A state moves one step at a time under one of 6 hidden systems, and each row is a state written as 26 numbers. Each run below is a few steps of one system.
trace 1, Nin, 10 rows:
[[  7   2  15 -27   1 -16 -20  15 -11   6  -4   5 -22  11  -3 -25 -23   2
    4   4   3   6   9   4   3  -4]
 [ -7   2 -16  -9   4   4  27 -15  17   9   3   1   2   5   1   5 -15  14
   -6  20  12 -10  24  10  -7  18]
 [  4  12  -8  -7 -11 -16  -7  -2 -17  25  24  14 -12  -3   3   2   2 -28
    1  14  -1   0   1 -18  10 -13]
 [-22 -17 -10  15   2   8  -2   4  10   4  -4  12 -13  16  -7  25 -14  11
  -18   4  15 -17 -10   6  13  -2]
 [  1   5   5  14  10 -10 -11   5   4  27   1 -10  30  -3  16  15  11  -7
    9  16 -12  19  -6  -6  14  -1]
 [  8   1  -2  15 -14  -9  -2  15  12  13  -4   5  -7  -2  11  -1  -8  16
   -7 -38   8 -11 -24  16  -3  -8]
 [ -7  13  17   8  10  24  -2 -11   1 -11  10   4  38  -9   6   6  10 -10
   -5  -8  10   8   5  11 -10  -5]
 [  5   8  -9  18  -7   4   2   0 -11 -13  13 -14 -28 -12  -2 -13  19   3
   -6 -21 -15  11 -22 -10   0   9]
 [ -4 -29   9  -6  -8  19   1   2  12 -35 -21   0  22  -7 -12   0   2  -5
    9  -2   2 -10   4 -14  -6 -10]
 [ 19  14   9 -11  16 -12  -7   5 -18  -8 -14 -17 -13   6 -17 -14   5  14
    8   3  -7  29   4   5   0  10]]
trace 2, puf:
[[-28 -24  -4  14  -5  11 -14   6   5  -1   9  13 -13   7  -2  16  -7 -12
  -14  11   3 -15 -13 -13  18  -9]
 [ -5  -4   3  16  12  -3 -11  15  11  19 -10 -17  12   4  -2  15   1  15
    5  19  -6  30  -7  -7  21   8]
 [ 24   7  -9  12  -9 -19  12   7  13  23 -13  -2  22  -5   9  11   4  13
    8 -23   5  -2 -12  10  -5  -6]
 [  3  26  14   5   3  10  -9  -8 -18  -5  14  18  10  -1   0   2   4  -9
  -11 -27  20  -1  -4  19 -12 -16]
 [-12   3  -1  16   5  23   3 -13  -6 -26  20 -15  -9 -13   4  -8  23  -9
  -13  -6 -16   6 -11  -6  -4  13]
 [ -1 -34  10  -1 -10   8  -8  16  12 -18  -7  -7  10 -10   3 -17   0  -6
   13  -2 -11  -2  -7 -28   5 -10]
 [ 16   0  12 -18   7  -3  -2  13   4 -11 -29  -8   4   6 -23  -8 -11  24
   11  -1  10  20  12   7  -5   3]
 [ 19  14 -10 -20  -2 -18  19 -24 -14  -3 -12   0   5  -2   3   0   8  -4
    8   0  -4 -15  20  15 -17   8]
 [-13  -3   2 -14  -4  -3 -13  -9 -20  -7  15  17 -28   7  10 -13 -10 -20
  -13  -1  -2 -28   3   7  -2  -4]
 [-29 -13  -2  -1   8  18  -2   1  16   2  12  -8 -10   3   4  -4 -15   3
  -11  32  -6   6   9  -7  11  18]]
trace 3, pugur (10 x 26):
[[ 18   8  12 -16  12  -9  -2   7  -3  -1   3   7 -10  11   4 -27 -19  10
   -6 -19  14 -11   3  26 -13  -4]
 [-19  11 -10  -3   1  11  17 -32 -21  -8   8   7  -1  -2   5  -3   1   0
    4  17   3   0  27 -11  -5  17]
 [  1  -6  -8 -12 -16  -4 -10  15  10   7  18  -1 -34  -3 -13  -2  -3 -25
  -16  11  -9  -4 -10 -12  10  -9]
 [ -7 -23  -1   8  23   0   1   7   9   4 -13   6   9  26  -9  17 -15  18
   -1  19  16  -9   2   3  13  -3]
 [  7  25  -6   4  -9 -25  -8  -2 -14  30 -13 -10   6  -8   9  11  11   4
   12   4 -15  23  -2   1   8   9]
 [  6   5  -4   2  -7  -3   7  -3  15   7   8   8   2  -3  14   8  -2 -10
  -19 -24   5 -31 -12  32 -13  -6]
 [-19   7  13  19  21  21  -6  -9 -17  -4  29   7  13   1  16 -11   3  -2
    0   2   7  13   1 -13   5   0]
 [ -6  -6 -17  13 -27  12   8   8  19  -6   0 -15 -19 -17 -13   4   7   7
   -7  -8 -10  12 -17 -18   4   8]
 [ 22 -20  13  -6  10   0   1  18  17  -5  -9   3  32   4 -13   3  -2  -6
    9   1  14  -4   0  -7   0 -24]
 [ 10  15   3   7   8 -12  -5 -10 -34 -14 -24  -7  -5   5  -5  -1  13  20
   11 -17  -5  16  -2  10  -2   9]]
trace 4, puf (10 x 26):
[[ -4  16 -10  -3 -14 -17  -8  13   1  33   5  -5 -31  -1   1  -4 -16  12
   -4   8  -5  19  -3  -2  13  11]
 [  1  -6 -13   5   0   4  20  -1  29  16   9  11  19   4  -2  26  -7  -4
  -12   8  19 -20   2   9  -1  -7]
 [ -1  19  -3  22   6  -8 -10  -2 -33  18  16  10 -10   8  -1   8   9   1
    3  -3   8  18 -11 -16  17  -9]
 [-16  -5  -8  20 -15  12  -2   0  22  -6 -10  -8   6 -12   1  29  12   0
  -18 -13  -8  -5 -20  13   1   5]
 [ 15  -3  22  11  22  -3 -16  13  -7   5  10  -3  28   2  12  -9  11 -10
   10  -5  -3  12 -12  -7   7 -17]
 [  0   7  -2  13 -11  13   9   0   4 -16 -15  -9  -2 -10   0 -11   0  31
    0 -35   5  11  -9  10 -13  10]
 [ 13   5  15 -21  -6   8  -1  -7  -2 -18   7   2  25 -15  -3  -8  13 -33
    5   0  -3  -1  12  -4 -15 -14]
 [  6 -15  -1  -1  13   2   4   0 -16 -30  -1  -7 -34  12 -12 -23   1  13
   -3  -9  -3  -7  -5  -3  -2   7]
 [-19 -14   5 -22 -14   5  -3  -9   3 -13 -23  -1  18  -9   7   0  -9  -6
   13  21 -10  -5  28  -7  -3   9]
 [ 24   1  -1 -23   8 -26  -3  14   2  14   1  -8 -29  12  -8 -17 -12   0
   -3  11  -6   0   2   8   1   3]]
trace 5, zab, 10 rows:
[[ 18   6  -8 -19 -25  -2   5   6  12  -7   6 -15 -14 -22 -16  -8  12 -22
   -3   0 -16   9  -2  -8  -8  -1]
 [ 10 -21   4 -12  23   4  13  -4  -9 -22   0  12  -3  21 -12 -16 -14   8
    4   5  20 -21  13  -2  -7  -7]
 [-16  17   1 -10  -8 -10 -16 -11 -27   3 -20  -4 -11  -1  -2   7   2   2
    8  18 -14  21  15  -3  10  17]
 [ 18 -10 -10 -17   0 -20   4   8  19  10  10  -9 -21   3   3  -2  -1 -19
  -17   7 -15 -27  -9  15  -3   0]
 [-13  -1  13   1  23   2  -5   0  -8  16   9  16  15  17  20 -14 -25  15
    7  10  18   0  15   1   5  -1]
 [-13  27 -18   6 -27  -3   0  -2   7  26   4  -4 -18 -13  -2  18  -1   5
  -12   1  -4  18  -4   4   7  14]
 [ 14 -16  -4   7  12   1  10   6  16   6  22  11  11   8  -4  12   4 -21
  -11   3  14 -26 -12  -3   3 -23]
 [-18   2   9  27  11   7 -15   0 -21  -1 -15   6   8   9   4   7  -3  28
    8 -12  11  19  -8  -4  13   1]
 [  6   1 -10   4 -23  -2   5   0  24   1 -11 -18  12 -24   3  20  20 -13
   -6  -7 -22  -1 -14   7  -5   5]
 [ 18 -12  17   4  18   9   4   8  -1 -16  13   8  17   3   5 -27  -2   0
    5 -24  15  -9  -6  -4 -11 -18]]
trace 6, dak, 10 rows:
[[-15 -36   2   8   4  18   1   3  14 -28  -8   5  -1   7   1  -1  -5   4
  -10  -9   3 -29 -10   2  -1  -5]
 [ -1   9  17  -6   6   0 -18   6 -14  -6 -17 -14  11  -4  -5  -9   4   9
   17  10 -10  38   9 -10   7   7]
 [ 18  -8 -19 -11 -13 -15  23  -1  17  -1 -11 -10 -17  -5   0  -7  -3   9
   -2 -11  -7 -21  -2  10 -12  10]
 [ -5   4  19 -22   5   5 -11 -10 -21  -9   6  20  16   3   2 -13 -10 -19
    7   9  13  -6  25  -2  -6 -13]
 [-12   8 -18   6   1  -2   5  -8  -8   4  13 -12 -43   3  -3   1   2   7
  -17  11 -14   4  -5   1   8  24]
 [ -5 -29   0  -8  -2  -2   1   9  22  11  -2   4  26   1   9   8  -9 -15
    7  26  -2 -16   9 -15   9 -10]
 [ 11  21   1  -1   9 -13  -8  13  -9  17  -3   3 -21  15 -20   2 -12  21
   -5  -4  17  22  -4  11   8  -1]
 [ -2   9 -15   5  -9   0  22 -22  12  10  -2   1  26 -10  13  24  12  -8
   -5   2  -1 -16   7  15 -10   7]
 [  4   5  14   9   2  -5 -24  12 -17  10  25  13  -9   2   8 -11   2 -18
   -4 -16   4   1 -19  -8   8 -25]
 [-26  -9  -4  23   6  27   7  -4  18 -15  -7  -8   4   1  -2  14  -3  24
  -15  -3   6   4  -6   9   2  16]]
trace 7, Nin, 10 rows:
[[  7  12  -6 -12 -26  10   4   2   4  -5   3  11  -4  -9 -34  16   1 -16
   -7  -2  19   7   4  -8  -4 -18]
 [ 11  -9  -8  13  31  -8   6  -8 -17 -13  -2  -5  -8  22 -18  20  21  -2
   -5  13  -2  -7 -10   0  10  -1]
 [-13 -15   1   1 -10 -20 -16  -4 -13   4 -30  -4   7  -2  26   4   1   3
   14   2 -25 -12  -1  -1   8   7]
 [  0   3  21 -19   2   2 -16  20  26   9   1  -5   1  -2  11 -16 -23   2
  -13  -4   0   3   2  28  -7   2]
 [  6  15  -8   8  11  12  28 -12   2  10  32   4   9  -2  10 -20  -4  11
    2  -3  16   6  11  -8  -9   6]
 [ -9  11 -14   3 -34   7   1  -8 -15  -3   7  15 -15 -14 -17  15   9 -16
   -2  -6   6   3  -1 -21   2 -11]
 [  0 -22   1   5  20   4  -9   7   6 -18  -8  -7  -6  15 -25  25  13  -9
  -14  16  -3  -6 -14   2  13  -6]
 [  5 -14   4  10  13 -23  -5   3 -11  10 -24 -12  14   6  22  -5   3  19
   22   3 -18   2  -4  -5   9   8]
 [  2  14  11 -20 -22  -5  -8   8  16  10 -12   4   5 -12  14  -9 -19   3
   -3 -20   3  -4   7  29 -17   0]
 [  5  17   3  -2  21  18  16 -12   0  -5  39   4   1   1   2 -16   1 -10
  -16   0  13   0   8   8 -13   1]]
trace 8, zab, 10 rows:
[[ -6 -21   4  -5 -16  -9 -18  12  -2  -4 -35   8   7   5 -15  22  -5  -2
   10   7   1  -3  -1 -12  13 -15]
 [ 24   8   9  -5  20 -16  -6   7   6  -1 -17 -20   6   6  -4   6  11   6
   -6  -7 -10   6  -9  35  -6   6]
 [  3   6  -3   3   0 -10  13 -19 -14   8   8   4  15  -8  37 -20   2   1
   14 -11  -7 -16   8   1 -11   7]
 [-25  11   9  -7 -23  24 -14   1   2  -7  18  13 -18 -13   3 -14 -15 -10
  -17 -11   6   2   4   1  -6  -2]
 [ -1 -13 -12   4  15  17  18   3  17  -8  18 -12 -10   5 -23   4   4  -1
   -9  29   4  11   2 -19   9   6]
 [ 11 -14  -7   0  -9 -22  -2   9 -14   9 -26   9  -1  10 -14  10  -5  10
   21   5   6   2  -2 -23  14 -12]
 [  9  11   9 -12   5 -14 -13  -2   1  -2 -27  -4   7   6  -3  21   3  -2
  -11  -8  -3  -7   0  42  -8   1]
 [  7  10   2  10  21  -7   5 -14 -14   7  24  -8   7  -2  33 -19  13  -8
    0  -5 -17  -6  -5   5  -4   8]
 [-30  -7  -1   4 -27  18  -3   3   8   2  11  12 -12 -12  18 -16 -23   6
   -4 -12   6  -9   1 -12  -1   1]
 [  0   0   1  -6   2  23   4  13  27  -3  13  -6   3  -3 -29   9  -4  -6
  -12  20  13  23   4  -8   4  -3]]
trace 9, dak, 10 rows:
[[-19 -15   1 -19  -6  20   8  -6  26 -10  10   0   4  -8   7  -8 -15 -13
  -13  18  -2 -19  19   4 -10   9]
 [  8   2  -2  -3  15  -8  -1   8 -14  13  19  -1 -18  12 -12 -15  -5   2
    8  23   4  21   5 -27  16  -1]
 [ -6 -10 -24  -3 -15  -7  16  -6  14   6 -20   5  -7   6 -15  33  -6   7
   -7  12   8 -19   6   6   3   5]
 [ 15  16  15 -10  14 -20 -20   3 -12  20   6   6  15   7   3  11   7 -25
   -2  10  -2   5  -1  14   5 -15]
 [-14   4 -12  26   5  -2   7  -6  -1  15   8   5 -12   9  22   5  -8  23
  -14 -17   5 -15 -15  17   1  12]
 [-14   5  13   6 -18  17 -13   8  15  11   9   4  30 -21  13   3  -3 -14
    3  -1   2  16  -1 -12   2 -11]
 [ 21   1  -7  17  11  10  14  13  11  -8  15  -9 -17   3 -21  -7   7  14
  -12 -19  12  11 -22  -3  -1  -3]
 [ -3 -10  -1   8  -6   8   9 -16 -12 -21 -22   5  33  -7  -6  17  17  -2
   18  -3   4  -4   8 -14  -4  -7]
 [ 13   4   9  -6  -3 -13 -22   9 -15 -15 -10 -10 -26  -1  -6  -7  12 -10
   -7 -19 -20   2 -19  13  -1  -2]
 [-13 -21   8  -2  17   9   7 -11   8 -18 -10  -6  20   3  24 -15  -8  12
    3   3  -6 -19  13  11  -9  15]]
trace 10, Rap, 10 rows:
[[ 16  16  -5   7  12 -21  -8  -8 -29  10  12  -2 -11   6  -2  13  26 -22
   -4   3 -11   2 -14   2   9  -5]
 [-25 -23   0  19   6   7  -6  -2   3  -6 -10  11   1  13  18  11 -12  14
  -11 -10   5 -28  -9  14   5   2]
 [ -8  15  16   6  -2   9 -20  14  12  17  12 -11  19 -16  14  -4   1  -6
    0   4  -9  33  -5  -3   7   2]
 [ 25  -2 -15  10  -4  -6  27   9  18   7   6  -3  -8   0  -2 -13  -5  22
   -1 -24  12  -7 -13   1 -10   1]
 [ -2   8   8  -2 -13  13  -2 -10 -17 -11   0  22  26  -7 -13  11   6 -16
   11  -4  20   5  11 -16  -5 -21]
 [  1  -2  -6   8   7   4  -2  -5 -10 -29  -9 -19 -27  -1 -15   4  22   2
  -12  -8 -19   4 -16   6   0  13]
 [ -5 -33  12  -6   7  -2  -5   2   7 -10 -16  -1  30   0  23 -11  -6  -4
   17  10 -11 -19   8  -8   0  -3]
 [  1  23  10 -19 -11  -5 -15  11  -3   7  -9  -5 -19  -4  -5 -20 -19  16
    0  -5   0  27   9  13  -3  10]
 [ 10   1 -17 -13   0   2  36 -19  15   2  15   1   7  -4   1  -2   0  -7
   -3  13   5 -19  19   1 -15   8]
 [ -3   1   2  -4  -1  -8 -17   0 -34   0  14  17 -25  10  -9  -3   0 -20
    0   6   4  -2  -3 -19  14 -16]]
trace 11, Rap, 10 rows:
[[-10  22   8  -9 -10  16  -6  -2   0 -10 -19  -2   7  -8 -22   9  -5  14
    0   0  12  32  17   9  -5   9]
 [ 26   1 -14  -4   6 -15  22 -14  -3  -6   6 -17  -2  -7   7  -6  25 -15
    2   1 -22 -15  -2   2 -11   9]
 [-16 -18  17 -10  -1   2 -20   3 -18 -12  -5  24  -7  12   5 -14 -22  -3
    3  -4  13 -21   7  -4   2 -15]
 [-19  12  -4  -4  -3  15  -1  -3  16   0   1 -20  -8  -8  -8   7   0   6
  -11  23 -11  27  11   4   5  27]
 [ 30 -14 -12  -6   6 -30  15   7   7  21   8  -4   0   6  11  -8   1  -9
    9   8  -7 -19  -7 -10   2  -8]
 [-18  12   8  -5  -5   4 -14  -2 -16   4 -10  27  -5  14 -12  13 -22   9
   -5  -3  29   2  11  10   3 -10]
 [ -5  14 -14  12   6   4  10 -16   5   3  13 -20   0  -9   5  19  26 -11
  -15  13 -19   9  -6   8   2  19]
 [  7 -26   5  11   6 -14  -9  15  -1   9   7  10  -1   9  21 -13  -7  -3
    4 -12   0 -27 -19  -9   7 -19]
 [-21  14  10   5 -10  22 -10   8  13   2 -11   5  11  -4 -12   9 -17  20
   -5  -4  19  29   7   6   1   4]
 [ 30  11 -15   7   1 -10  25  -6   7   6  13 -20   7 -14   1   1  27  -8
    2  -5 -14   4 -10  -2  -9   5]]
trace 12, pugur (10 x 26):
[[-20  10 -12  26 -11  -5   0 -16 -23   9 -21   4   3   1  10  22   5  23
    9  -8   0   7  -2  -4   8  11]
 [  7  12   7  -8 -14   1 -10   9  25  11  12  -8  14 -20   9   8   8 -30
  -15  -6 -12  -1  -9  18  -8  -7]
 [  2 -13   5  24  29  11  10   1  -4 -10  16   4   2  15  12 -20  -4  22
   -2 -17  15  -8 -11  -1   0  -1]
 [-14  10  -5   6 -32  13   2  -9  -6  -5  -8  -1  11 -23  -7   6   9  -1
   14  -1  -3  24   8 -27   1   3]
 [ 28 -11   7 -14   5  -1  -1  19  23 -16   0 -11  -7   0 -21  -3   5 -14
  -13 -10  -2  -8 -14  14  -9 -13]
 [ -6 -15   7   6  20  -2   1 -14 -31 -17 -19   6  15  15   9  -9  -2  18
   22   3   3  -6  13  -9   3   4]
 [ -7  19  -1 -22 -35  -5 -14   0   0   1 -12  -7 -18 -21  -1  -2  -2  -9
   -4  -2 -18  11   8   7  -6  10]
 [ 10 -18   4 -16  24   3  13   4  21  -4  15   3  -1  15   3 -15 -17  -4
  -12  11  10 -26   9  14  -7  -2]
 [-14  11  -7   8  -1  -5   1  -9 -34  12   3  10 -14   7   0  -5  -5  15
   15  14   7  18  12 -27  14   6]
 [  3   4 -15 -14 -23  -5   3   5  26   8  -5  -4 -14  -7 -18  29   3 -19
  -20  10  -5  -8  -4  14   0  -1]]

Which system made each run below?
trace 13, 2 rows:
[[  4  12   8  -1  -2  -2  -1   7   2   2 -20 -12  -1  -2   6 -18 -14  37
    8 -18   1  22   3  14  -7  16]
 [ 12  13  -6 -19 -19   2  22 -14   8   0  10   4  17 -20   8 -11   3 -16
    4  -6   2 -10  18   3 -22  -3]]

Rap
trace 14:
[[ -3  15  -8  13   9  19  19  -8  12   0  21 -20   2 -12   6 -12   9  12
   -6   5  -5  25   3  -4  -4  23]
 [ 13 -18  -8  -2 -27  -2  10   9   7  -3   3   9   5 -14  -5  -7   3 -16
   11 -12   3 -12  -7 -32  -2 -21]]

puf
trace 15 (2 x 26):
[[ -1 -25   2  -4   4  -5 -10   3  10  -5  -2   0  15   3   0  22  12 -33
   -5  19 -11 -22  -5  -4   8 -16]
 [ -4  -4   8  15  21 -10 -14  12 -13   9 -12  -5  -9  18  10 -10 -12  33
    6  -5   0  14 -10   4  14   8]]

puf
trace 16 (2 x 26):
[[ 10  -2   0  -7  -5  -3  -4  13  33  14   9  -5  10  -6  -3  21   4 -28
  -20   8  -5 -11 -11  17   0 -11]
 [  0  -2   6  29  27  -1  -2   0 -21   7  14  11   6  17  17 -11  -3  18
    5 -14  14  -1 -13  -6   9  -7]]

Nin
trace 17:
[[ -3  -1   1   7  -4  10   5  10  23  13  31  -2  -3 -12  25 -26 -11   0
  -10 -15  -1  -6  -9   0  -6   2]
 [ -2   0   1   4  -7  27  11   7  10  -6  17   9   7  -8 -20  -9  -9   5
    4  -1  25  19   6 -26  -1 -11]]

puf
trace 18, 2 rows:
[[-17 -21 -16  -3 -12   2  15  -3  23  -2 -20 -12  -5  -4   8   2 -13  19
    1  14 -12 -12  10   0   1  24]
 [ 24  13  15 -23  -3 -11  -9  16   3  17  10   5  10  -4  -9 -12  -7 -17
    7   6   8  16   8  -5  -2 -19]]

zab
trace 19 (2 x 26):
[[ -8  13  -2  29  18   8   3  -1 -15  12  16  10  -4  13  -2   3  -4  24
   -4  -9  22  17 -10  -7  11   0]
 [-15  -5 -17  17 -27   1   2  -6  10   6 -13   0  11 -15   0  37  15  -9
   -3  -1  -9  -6 -11  -7   7  -3]]

zab
trace 20, 2 rows:
[[  0   1  16 -33   4   3 -16   3  -9 -13  10   3 -16   3 -11 -23 -11 -22
   -5  18  -2   3  17  -2  -3  -4]
 [ -8 -18 -15  -8   9  -8  12  -4  -1  -3 -10  -4 -30  18  -9  -2 -16  20
   -2  23  -2 -11  12  -3   8  19]]

pugur
trace 21 (2 x 26):
[[  2   6  12  -1   5 -20 -18   1  -1  16  -9  -2  17   0  32   5   0  -7
   -4  -9 -14 -14  -7  30  -3   0]
 [ -7  15  11   8   9  13  -1   3   8  11  28   2   0  -4  24 -25 -14  10
  -11 -17   9   6  -3  14  -8   5]]

puf
trace 22:
[[  9 -15   2  17  -2  -9   0   5 -12  -5 -24  -8  23  -4   3   1  14  14
   27  -8  -8  11  -9 -24   7  -5]
 [ 15  11  14 -15 -12  -8 -14   8   2 -11 -29  -2   6  -4  -8   3  -1   3
   -3 -27   1   2  -4  31 -14  -6]]

puf
trace 23 (2 x 26):
[[  4 -23   4 -19  16 -19  -8  -5 -19 -16 -20  -1 -14  19  -1  -6  -3  -4
    8  17 -12 -22   9   2   3   2]
 [-23   4   7 -19  -1  -6 -15  -5  -3  11 -13   0  -4   5  15  -2 -21   5
   -1  25  -9   3  21  15   4  18]]

Rap
trace 24 (2 x 26):
[[ 22  -7  -5  -1  26 -23  10  -4 -20  -6 -20  -8 -10  21  -6  -4   4  22
   11   1  -3  -6   0   8   1   8]
 [-16  11   0 -16 -29 -12 -11 -18 -19   8 -15  15   7 -10  18   7  -4 -15
    7   2  -8 -13  17   5  -5   0]]

pugur
trace 25, 2 rows:
[[  3 -31   3   1  12   5   0  18  13 -17  -8   2 -16  18 -13 -10 -17  18
   -7  -7  12 -17  -9   1   3  -6]
 [ -2  18   4 -10  -2  -2   1 -13 -12  -1 -24  -8  22  -6  -5   7   5   8
   17  14  -3  28  24   0  -2  13]]

dak
trace 26, 2 rows:
[[ 18  -5   7   1  29  -6  -1   0 -14  -9 -10  12  12  24 -20  15   2   3
    0   0  22  -8  -1  11   0 -17]
 [-12  20  -5  13  -9 -13  -9 -18 -25   7 -17  -4  -1  -6  17  18  14   6
    1 -10 -17   4  -4  16   1  15]]

dak
trace 27, 2 rows:
[[ -6   5   2  16  -7  -7 -13  17  -9  25  13   7 -20   2  13 -16 -16  17
    3 -14   5  14 -15 -13  14  -4]
 [ -1   3 -12   5 -17  16  19   2  37   6   1   3  18 -11 -13  24  -3   2
  -12  -1  17   1   2   5  -7  -3]]

Rap
trace 28 (2 x 26):
[[-19 -23   5 -15  -2  -5  -7   0  -5  -9 -29   7  -3  11   4  -9 -25  18
   12  13   2 -12  19  -3   4   7]
 [  8  23  -1 -30  -7 -13  -1   2   7  17  -1 -11 -12  -5  -4  -7 -10  -4
   -4  19 -10  17  18  15  -4  14]]

dak
trace 29:
[[ -1   1  -1  12  -5  -2  -8  13  14  18  -9 -17  16  -8  -6  17   7   4
    8  17  -9  33  -7 -15  17   3]
 [ 32  -2  -8   4  -6 -15  16   9  13   5 -11   2   7   0  -5   5   2   9
    2 -28  11 -16 -15  12 -11 -13]]

zab
trace 30 (2 x 26):
[[-15 -23  16   7 -11  10 -23  15   1 -11 -18  10  18  -3  -4   6  -5  -3
   11  -3   4   2  -6 -21  11 -19]
 [ 15  11   3  -2   6   0   1   9  16  -6 -20 -28   1  -5 -15   2   8  19
   -3  -5 -10  26  -5  21  -6  16]]

Rap
trace 31 (2 x 26):
[[ 10  -6  -9  32   5   7  14   5  -2  -3   9  -7   9  -4 -10   5  21   6
    8 -11   4  14 -21 -28   8  -8]
 [  7  -7   7   7 -16   5 -10   6   1 -20 -26  -1  19 -11 -15  18  16  -6
    6 -23   0   1 -14  -1  -3 -17]]

pugur
trace 32, 2 rows:
[[ 18  13   2   4  19  -1  -2   9  11  11  16 -22   8  -3 -11   7  20 -12
   -6  17 -10  28  -9  -1   7   3]
 [  8 -19 -14  20  -2 -13  16   0  -4   4 -13  13   5  10   6   8  -3  18
   10 -18  13 -25 -12  -7   3 -10]]

dak
